Each named move below is a turn or a mirror, shown by a few rows before and after it. Which moves, in which order, take the first row of each later pair to the second? The first pair is answered.
bokug (before -> after):
[ 11  -4   9  31 -12 -13  -8 -10 -17 -30  14   6  13  11  -3  13 -11  49
  20   7   7 -15 -17 -17   3  25 -13  10  41  16  31  -7 -13  19  21  -3
  -9]  ->  [  8  -4  27  15  -1  17  11  -4  -6   8   7 -22  31   9 -37  -3 -10  37
  37  -4 -27  -6  17  -2  -5  -8  28  24  17  12  -2  -8   6  24  10 -15
 -11]
[  7  12   6   3  -7   6  -6  -5   4   2   2  -5   5  -1 -10   1  -2   4
   5  -1   0  -1  -3   2  -5  -3   9  10  -2   1  -7   9   8  -6   9   2
  -1]  ->  [ 10   8  -2   2 -11  -5  -6  -4   3  -6   1   1   1   1   0   3  -4  10
   1   7   8  -5  -8  -5  -6   5  -2   8   2   1   0   9   2  -7  13   4
  -4]
[ -4  19  34   5  17  -1   2  -7  11  -4 -11  18   6  12  -3  13  32   0
  27  14  22  23   2  37  -1  -4 -36  -9  18 -16 -24  -7  10 -11  11  18
  -5]  ->  [ -7  16  38   2  17  -1   3 -13   9   4 -13  15  10   9 -12   9  34   0
  24  12  17  22   4  39   1  -8 -31  -9  14 -15 -31  -9  11 -10   7  17
  -7]
[ 10  -2   4 -10 -13  -2   1   4 -11   3  -1  -8   6  -7  13  -3  -7  -8
   1 -21 -17  -2   6  -2  -1  -7  18   8   2   2   2   3 -13  12  -3 -10
   5]  ->  [ 10   2   0  -4 -15 -13  -7   4 -15  -7   3  -2   2  -7  21   1  -7  -7
  -2 -15  -3  -3  -2  -9  -1   0   5   5   7   3  12   4 -15  13   1  -5
   3]
Vuso (before -> after):
[  4   6  10 -10   1  23  11   3  14  40  -2 -20  13  -2 -26 -25 -15  -1
   7  -6 -17  10   4  10  -3 -16  32   6 -15  -4 -12   9  17  -2  -7 -13
  -7]  ->  [ 13  21  30   0  -6 -12  -4   1   3 -16  -2   8 -20 -12  18   9  -6   2
 -11   0  18  31   3  10  11  12  -8 -11  30 -16 -11  31  16 -12   4  15
   4]
[  6   8   3   6  -4  -6  -2  -5  -7 -15  -9   4  -8   1  10   5   1   2
  -4   8  11   6 -12  -3   9   9 -11   2   9   1  -4   5   1  -9  -1   7
   9]  ->  [ -2   4  -7   2   3  14  10  -2  -1  10  -6  -9   5   1  -9 -12  -2   0
   6   4  -3  -7 -11  -2  -3  -4  11  11 -15   3  -4  -9   0  -1  -6 -10
   1]
[-40 -14 -30   2  -4   5  -7 -12  14   7  -7  15 -18  24  -8  -1  -3   9
  10  23   9 -18 -14 -26   5  31 -27 -15  -9 -15  20 -36 -11  -2   3  -7
   7]  ->  [-38 -13 -30   2  -2   4  -5 -15  16   7  -6  16 -25  20  -5   1  -2   5
   8  27   9 -18 -16 -25   9  31 -25 -14 -10 -18  22 -39 -13  -1   6  -7
   9]
kup (before -> after):
[ -1  -1  -2  -9 -10   9   1   9  21   9  12  -7  -7  -1 -19 -13   3  17
  13  -7 -22 -22 -22 -23 -20  -4  12 -14  -7  -1   4   2  15  -2 -21  -4
  -7]  ->  [  0   1  10 -11 -14  10   0  10  19  11   9 -10  -8  -1 -18  -8   2  16
  14 -11 -29 -12 -14 -22 -18  -8  17 -11  -8  -5  -1   7  15  -3 -24  -5
  -4]
[ 22  11   7 -18  11 -32  23 -46  29 -11  -5  19  -4   2   6  12   6  19
  16 -11  30  -4   2  14  11  16 -43 -15  30   1   0   1  22  -5  10   0
  35]  ->  [ 21   6 -14 -21  18 -29  23 -46  34  -5  -2  23  -1   1   4   3   7  17
  18   2  33  -9  -7  14  13  12 -47 -21  29   8  10 -12  12  -6   5  -9
  37]
[ 20   2   5  -2 -10  16  -6  -3 -17  11   6  10   1 -10  11  10  -3  29
 -13   4  36 -19 -40 -25   2  16 -37  12  -9  -2  17  -7  21  -6  28  -1
   0]  ->  [ 16 -20 -17  -9  11  35  16  -2  -7  32   8   6   5   1  -5 -14  -4  21
  -6   4  22 -20 -27 -20   0   4 -29  -1 -23   9  23 -31   6  -4  14 -22
  -3]
[ 11  -9  -4 -29   7 -31  -7   1  -4 -15 -14  -8  11 -27   6 -33   3   4
 -18  40  14  -4 -16 -24   5  14 -19 -11 -18   3  34  -5 -21  -3  -1  15
 -16]  ->  [  7 -21  -9 -38  24 -21   8   5  -3   1 -15 -18  15 -19  -4 -48   3  -5
 -15  32  -3   7  12 -15  10   0  -3 -17 -25  -1  28 -12 -24   7 -12   6
 -15]
ronob (before -> after):
[ -8   9  -7  23  -9   1 -28  -3 -21  18  10 -13  32 -11  -5   8  -6   7
  -5  -7  -1 -17 -26 -27  -3   4  15  17 -19   7   6  10  12   2   9   9
  -6]  ->  [ -6  -7 -31  20   5   4 -19  -1 -17  15   9  -1  20   1  -3  -7  -4   6
  -5   1   3 -22 -30 -26   4   7   5  -3 -19  15  29  -6  -7   6   2   0
 -11]
[ -6  -6   5  -5  -3  -7   2   5   6  -3  12   0 -10  -2   6  -3   4 -10
  -6  -3   9  12  11  12   4   8 -16  -1  10 -14  -9   9  -8   9  -8 -13
  15]  ->  [ -5   0  14  -1 -10  -4  -7   6   4   0  11  -1  -8  -6   3  -1   1  -3
  -6  -4   6   7   9   7   6   9 -14   5   9 -18 -14  15  -5   7  -6 -15
  16]
[ -6   9   0   5   7  18  11  -1  20  22 -11  -7  16   6 -22  -8  -2  -6
   1   1   9   2  10  14  -3  -8  20   4  -7  -2 -18  -5  16  -2  -5 -11
  -7]  ->  [-11  17   4   8  -1  16   7   4  18  23 -10  -3  19   0 -21  -5   1  -2
   2  -1  11  -3   2   7  -6  -1  19  18  -9   2 -14  -2  23  -3   2 -10
  -8]
Now pairs of rows:
Each pair is 2 to 3 moves apart.
[-10  -7 -24   5  -7 -11 -18   3  -5   2  14   5   5   1   7   2   2  -1
   5  -1   1 -26 -32 -18  -9  12  -2   0 -15   9  29   0 -19   2  11  -1
  -6]  ->  [ -6 -14   4 -14   7  12  15   5   3  18   2 -11   6   4 -13  -5   4 -18
  18 -22 -28   7  29   5  -3 -12  30   2 -15   1  -6   5  -1  10  -9  -4
   5]
kup Vuso bokug
[ 10  -7  17 -16   7  -4  17   2   2   4  -1 -10   4  -6  -1 -10  -5 -21
   1 -22 -26  35  41  12  12 -24  13   5  21 -19 -16  15  -1   9 -14  -3
  12]  ->  [  9  18  29   1 -19  -9 -18   0  -7  11   5 -21  15 -28   0   8 -12  -4
  -4 -18 -23   5  -5 -12  -7 -10  14  40  -1 -17 -18  32  22   4  15   4
  -1]
kup Vuso kup
[-14  20 -27  -9 -24  10   4 -12 -13  37  -1 -11  17  11 -34  -7  -2  13
   9   9   7 -30 -26 -23 -22  -8  13  17 -25  28  36  -6  13   2   9 -20
   7]  ->  [ -9  -8 -35 -21   7  14  38 -13  -7  30  -9  -6   2  28 -26 -19   2  -3
  13  10   2   3  26   0  -4 -24  14 -13  -7  20  35 -21 -10  13 -21 -26
  20]
Vuso kup kup
[-11  20  -9   3   0  20   0  -2  20  25 -14   1  11  12 -23 -11   5  11
   7  27  33 -25 -37 -10 -18  12  -3  -3 -15  20   1  -6  17 -22  29   4
  -9]  ->  [ -2  34  41  -4  -8  16   3   0  17  15 -18 -15  10   5 -23   7   3   1
  11   6  15   7   8   3 -15  -3  20  14  -1   5 -41  18  38 -14  24  11
   3]
kup kup kup
[ -5   6   0 -12 -13   4  12   7 -31  11  -2 -14  20   1 -36  17  -4  -3
   6 -13 -24   3  24  13 -17 -12  28  22  -1 -16 -55  40   6   5  10   2
 -17]  ->  [ -5 -16 -62   0  -9 -14   2   6 -33 -19  11  22   1  11  -7   3   4   7
  -9  13  24 -27 -27  -5 -11  21 -27 -10   2   1  12  15 -36  -2  13   0
 -25]
bokug kup
[ -4  46  54   9 -39  -3 -13 -23 -22  -2  19  -1 -23 -21  11  50  -6   5
  -8 -32  20   5  -5  -1   9  -2 -19   0  11 -24 -19  39  -8  -7  22  21
  -8]  ->  [ -3  30   5  19 -38   3 -25 -19 -26   7  29   6 -18 -18  18  28  -4  13
 -14 -21  30 -30 -48 -18   7   6 -35  -5  -2 -13  23  16 -33  -3  23  11
 -22]
Vuso bokug
[  9  -8 -11  -8   5  12   6  11   9  18   3   0  17   7 -11 -12 -21  -2
   3 -14 -13 -13  16   7  -8  -4  17  -7 -17   5   7  -8  -5   7  -4 -16
  -6]  ->  [  7   4  10  -6  -5  10  -1  13   3  20   1  -9  17   2 -15  -3 -20   3
   1 -17 -14 -13  13   4 -13  -6  24   8 -18   0  -6   5   7   4  -1 -10
 -10]
ronob ronob
